D: several groups of rows, each row roughly a mix of its group's hidden directions:
D (129 x 12):
[[ 19   3   4   0  37  -1 -37 -19   5  16  -9   9]
 [ 45  -5   8  22 -10  26  15   3   7 -14  -4   3]
 [-33  13  -4  35 -16   4  17  15  -3 -23  -9  -4]
 [ 17 -15  -8   3 -12  16  23  13 -23   7  38  17]
 [ 32  25  22 -11  16  11 -15  21  21  13   2   2]
 [ 28 -26  14 -18  24 -21 -11 -13  -8  19  15  -3]
 [-26 -17 -15  18  -6  22 -34  -1 -22 -17   2   1]
 [-20   0  -2 -15  24  -9 -23 -27   6  35  -4  10]
 [-25  23  -5  16  -3  17  13 -24  12  35   7   9]
 [-10  -1 -17   8 -41  26  11   7 -18   1   6  24]
 [ 11  -8 -26 -19  34  16  16  18 -25   3  -5  10]
 [ 13  11 -25  14  10  29   9 -23 -27   2  22  -8]
 [-17   3  20 -25  -1 -14   0  29   1  29  25  -8]
 [-42  28  11  10   6 -24  12 -13   1  -1  -6 -14]
 [ -2   4 -16  11  15  29  30   7 -11  37  -4   2]
 [-10  -4 -31   1  -8  15  38  12   0  22  -5 -22]
 [  3  10   6  37  30  -8   0  -3  31  -7  -5  21]
 [ 24  18 -17   7  -7  36  -2 -22  15 -19 -16   3]
 [  8 -22  36  13  16 -37  -4 -10   4 -12   6  -2]
 [ -6 -22 -16   7 -14   2  32  14  12  35 -16   4]
 [-25 -26   1 -24  12  -1  -8  11 -13  -4 -23  32]
 [-31 -17  -7  13  12 -29  -1  22 -19 -20  12  10]
 [-36   5 -19   1   3 -26 -18   7  26 -13 -15 -11]
 [-40  -6  -7  -7  10 -34 -22   5   5   6  -5 -18]
 [ -3  28 -15  -6   4   8   2  -6  12 -42 -25 -16]
 [-25 -29  -9  -3 -19  20   4  10  -2  35  16  -9]
 [ 40  -8 -24   4  10  13 -13  -9 -29  -9   7  11]
 [-12 -15  -4  24   1   2  -4 -17  -7 -34 -38   8]
 [-26  15  -9  23 -12 -10  15  26   6 -35  -1  -3]
 [ -6  -8 -23 -11  17  10  42  16  -5  21  -1  18]
 [-18   3 -28  -4 -26   2  -7  35  11 -25  -4  -8]
 [-36  20  -8 -16   0   7   3 -22  -8  33  10  11]
 [ 18   9  -4  23  -4  15  -9  -9 -34  -4  -9  36]
 [ 19 -27 -19  12  -6  -4  21   2  25  -1  24 -26]
 [ 31 -25  14  33  -4  -4   3  -1  -4 -14  29  -3]
 [ -1   5 -37  -5 -17  34 -19 -14  18   1  -6  14]
 [-20   0 -22  20  -7  -4   2   1  14 -42 -24  10]
 [  5 -40  16   7  -4 -26   2  -4  22  11  26  -5]
 [ 15 -14   3   4  29   7 -31  -6  -4  39  11   3]
 [ -6  -6  20 -24  24 -26   0 -20 -35   3   6   5]
 [ 13  -3   1  -5  39 -10   9 -18 -18  -1  23  30]
 [ -8  18  -5 -16 -36  13  40  11   8  -2  -3  -1]
 [-10 -24   6   3  21 -28 -30 -26  15  -5 -13   8]
 [ 10  14  -6  13 -21   3  16 -16  36 -11 -17 -27]
 [ 15 -23 -20  14 -39  -9  19  -6  20   9   8  -4]
 [ 20   1  -4 -16 -17  19  21 -27  -2  31  20  -4]
 [ 36  15   3  -7  32 -27 -13  -3  17   7   8   5]
 [ -3  -9  17  20 -10  32 -33   0   3  15 -19 -18]
 [  1 -19 -38  23 -16  14  20  -7 -21   6  -9  13]
 [-12  34  -5 -34  -7 -21  15   3  11   0  21 -13]
 [ 49  -4  13  -6 -14  23  -1  -2  11   4 -11 -18]
 [ 34 -31   6   1   9  21 -19  11 -13  18   6  16]
 [-14 -18 -11  11 -17   3  18  27 -10 -12  27 -29]
 [-21 -18  -3   4   7 -14  21  17  -2 -17   5 -43]
 [ 13 -25  13   1  13 -43  -8  10   9  12 -21 -12]
 [-25  -4  -2  13  25   3 -27  18  -9  -3 -10  35]
 [ -4  17  -2  -4   8  33  15  34  15  13  -7 -26]
 [ -4   7 -14 -17 -17  37   4 -15  34   6 -12 -10]
 [ 12  -3 -13  -2   7   8 -32   2  -5  38  18  26]
 [-26  -8   1  22  30 -11 -17  21  -6   7  10  28]
 [ 17 -11  -2 -40   8 -13   5 -35 -17   1   7   7]
 [ 11   2  40  13  22  -8 -17  -6 -29   7  -6  16]
 [-20  -3 -13 -22  -7 -17   1  -5 -21 -19  -9  41]
 [ 41   4  13 -28  13  -4  -7 -13   5 -22 -17   4]
 [-27  12 -16  15  -5  13 -12   4  12 -26 -34  15]
 [ 12  11  18 -16 -14  -5  18 -11 -21 -35 -20 -20]
 [ 26   4   1   0  13  -2 -20   6 -25   3 -20  40]
 [  2  23   1   3  -6  -7 -17 -10 -17 -21 -18  43]
 [-12   3  -7 -14  17  27  33  27   7  18  -1  18]
 [ -7  10  -2   4 -29  -5  28 -19   1 -26 -16 -29]
 [-35  27   1  -8  -8  -4  22 -12  -6  -3   7  34]
 [  6 -20   8  -9 -11  16 -24  31   9   2 -32  19]
 [  0  28  10 -16   0 -24  25 -11  12  14  26 -22]
 [ 18  16  -8   6   4  24 -41 -16   9 -20   0  15]
 [ 15  21 -20  15 -33  22  18  14   5  18  -9   6]
 [ 21   8  -6  10  39  16  18  -5 -18  23  13  13]
 [-16  38   0   6 -28 -24  14   7   7   4 -16 -16]
 [ 13 -17 -28   4   4 -13 -20   0   0  30  20  28]
 [ -5 -29 -16 -18 -19 -22  19  -2  12 -14  10  29]
 [ 11  12   3  -5   2 -35  10  -1  34 -11   6 -32]
 [  7  28  17  28  13   5   3   0  26 -22 -26   5]
 [-20 -25 -25 -27  -6 -17 -26  11 -10 -16 -10  -3]
 [-38   6 -11 -24  -8  -2   4  10  20 -18  -9 -27]
 [ 34  10  21  -2  -8   3  20 -28  11   5  -7 -27]
 [ 18  20   9  -1  -7  -1  28 -18  19  26  24 -19]
 [  3   9  -8 -33 -18 -14  -8  16   8 -30 -14 -26]
 [-31  -3 -16 -16 -15 -11   9 -24 -15 -25  13  21]
 [ 13  15 -17   6  13  17  17  27  -7  26 -18 -26]
 [-17   2   5 -14  19  -2 -24 -25  28 -14 -27 -12]
 [-32   4  -7  -7 -16  25 -19  13 -25  -8 -27   7]
 [  0   8 -35  -2 -46  -4  11   4  -5 -12 -10  -8]
 [-21  25 -22 -15 -33  -4  25  12   4 -16  -2   1]
 [ 17  21  32  -6  18 -14 -23  11  17 -20   9 -16]
 [ 16  12  10  23 -35 -17 -30 -14   3  -5 -10 -13]
 [ 22  -5  11  17  29 -32  20  -2 -24   5 -11   2]
 [ 25   5 -17  10  13   7   4  25 -26  27  26  -1]
 [ -2 -16 -46   1  -2  -2  17 -13   5  24 -18  12]
 [ 40  36  -3   4  -1 -16 -10  11  -3 -15   0 -16]
 [  2  11 -17  -8 -28  33  23  21   1  14  18  -9]
 [-12  -4  16   5  40  23  -6   4  -5  19  -4 -30]
 [ 13  29  26   4  16 -23   3  10 -27 -22  -8  11]
 [-41  20   4   7 -25  16  11  -4  10   6  -3 -26]
 [ -4 -46  -6 -18  27  12  -4  17   0   1  -8 -14]
 [-29  17  -2  -1 -14   7 -15  24 -24 -33   7  -2]
 [ 25 -19 -21  -8  27  -2  15  27  -9  19 -17  -8]
 [-22  15  31  -3  14  -4  -3  26  15  18 -26 -10]
 [ -4  37  15  20   8  15 -22 -15 -18   4  -3 -23]
 [ -5 -24  13   5 -14   4  20   6 -19  43  10  12]
 [ 31  -1  19  25  -3  -2  25  -9  15  16  16 -24]
 [-10   7 -16 -10  -4  18  21  31 -15  27  14 -23]
 [ 37  -5  -8   7 -22 -32 -16   8   6  -9 -12 -19]
 [-18   8 -27  -3 -31   8  11 -25 -16 -19  15  14]
 [  9 -32 -16  -6 -15   9  17 -13 -27  16  28   8]
 [-23 -14 -25  14  -5 -26   2 -10  17 -32 -15  -8]
 [-17  -9 -37   5 -32  29  -1  -7   6 -13  -4   7]
 [  0   9 -14  17  -1  19  -1   1  -6 -49  -7 -23]
 [ 29 -24 -22  15  -3  -8   0 -21 -23  13   0  25]
 [ 28   7  11  22   2  16 -27  -8   3  -1   8 -36]
 [-22  -9   1  -9 -21  20  15  30  31   9 -13 -10]
 [ -5   8  -6 -28  -9 -22  24 -32  -1  11  19 -18]
 [-12 -16   7  -9   1 -37  24   8  23 -10   8 -26]
 [ -3 -20 -22  -7 -14 -37   1   4 -10  -5 -23 -28]
 [ 16  22 -37   7 -20   5   9   9  -4 -30   5  16]
 [ 13  -2  15  15  12 -39   2   2  -1  31 -23   9]
 [ 28  13  24  10  16  14 -33 -22   3 -10  -5  14]
 [ 17 -25 -24 -13  -5 -25  -8 -16 -18 -28   9  13]
 [-10  28 -38  -2  -8  16  -2  10 -22 -17 -15  13]
 [-20  -6 -11 -21  12  -7 -39  23  -5 -14 -18  14]
 [-24  19  -7 -16   4   5 -23 -18  10 -20 -34  10]]
one row of each group, then the others: which group is each in?
[ -1 -45  -9  16 -28  -8   0 -22   7  13   1   4] : (77)
[ 11 -19   5  28  10 -20 -14  15  24 -22 -18 -18] : (38)
[ -5   0 -29   6 -16  38 -30 -13   6  -9  -2  13] : (91)

[ 33 -28  11 -23  13 -11 -20  18 -18  -6   6  -1] : (38)
[  6  11 -33  18  -4  13  25   9 -23 -26 -10 -11] : (91)
[ 13   9 -12 -15 -36  30  -6  24  10   2  -6 -19] : (38)
[  8 -13   0  -4 -23   7   4 -12   5  38   9 -37] : (38)
[-28  12   1 -24   0 -32  -5  -8  -3 -22 -18 -22] : (38)
[ 17 -15 -12  22  22  10 -29 -26  11 -21  -7  -9] : (91)
[-24  27 -31 -14  -7   5   9  21 -24  -1 -14   8] : (91)
[-12   9 -21 -16 -23  16  14  21  22  -9  18 -27] : (91)
[  5  26  -1 -23  14 -12 -24  12  33 -16 -18   1] : (38)
[-25 -10  27  -8 -15 -13   2  -9  34 -13  20  13] : (77)
[-30 -24 -21  -8  -4   4 -32  20 -16  -1 -11  10] : (38)
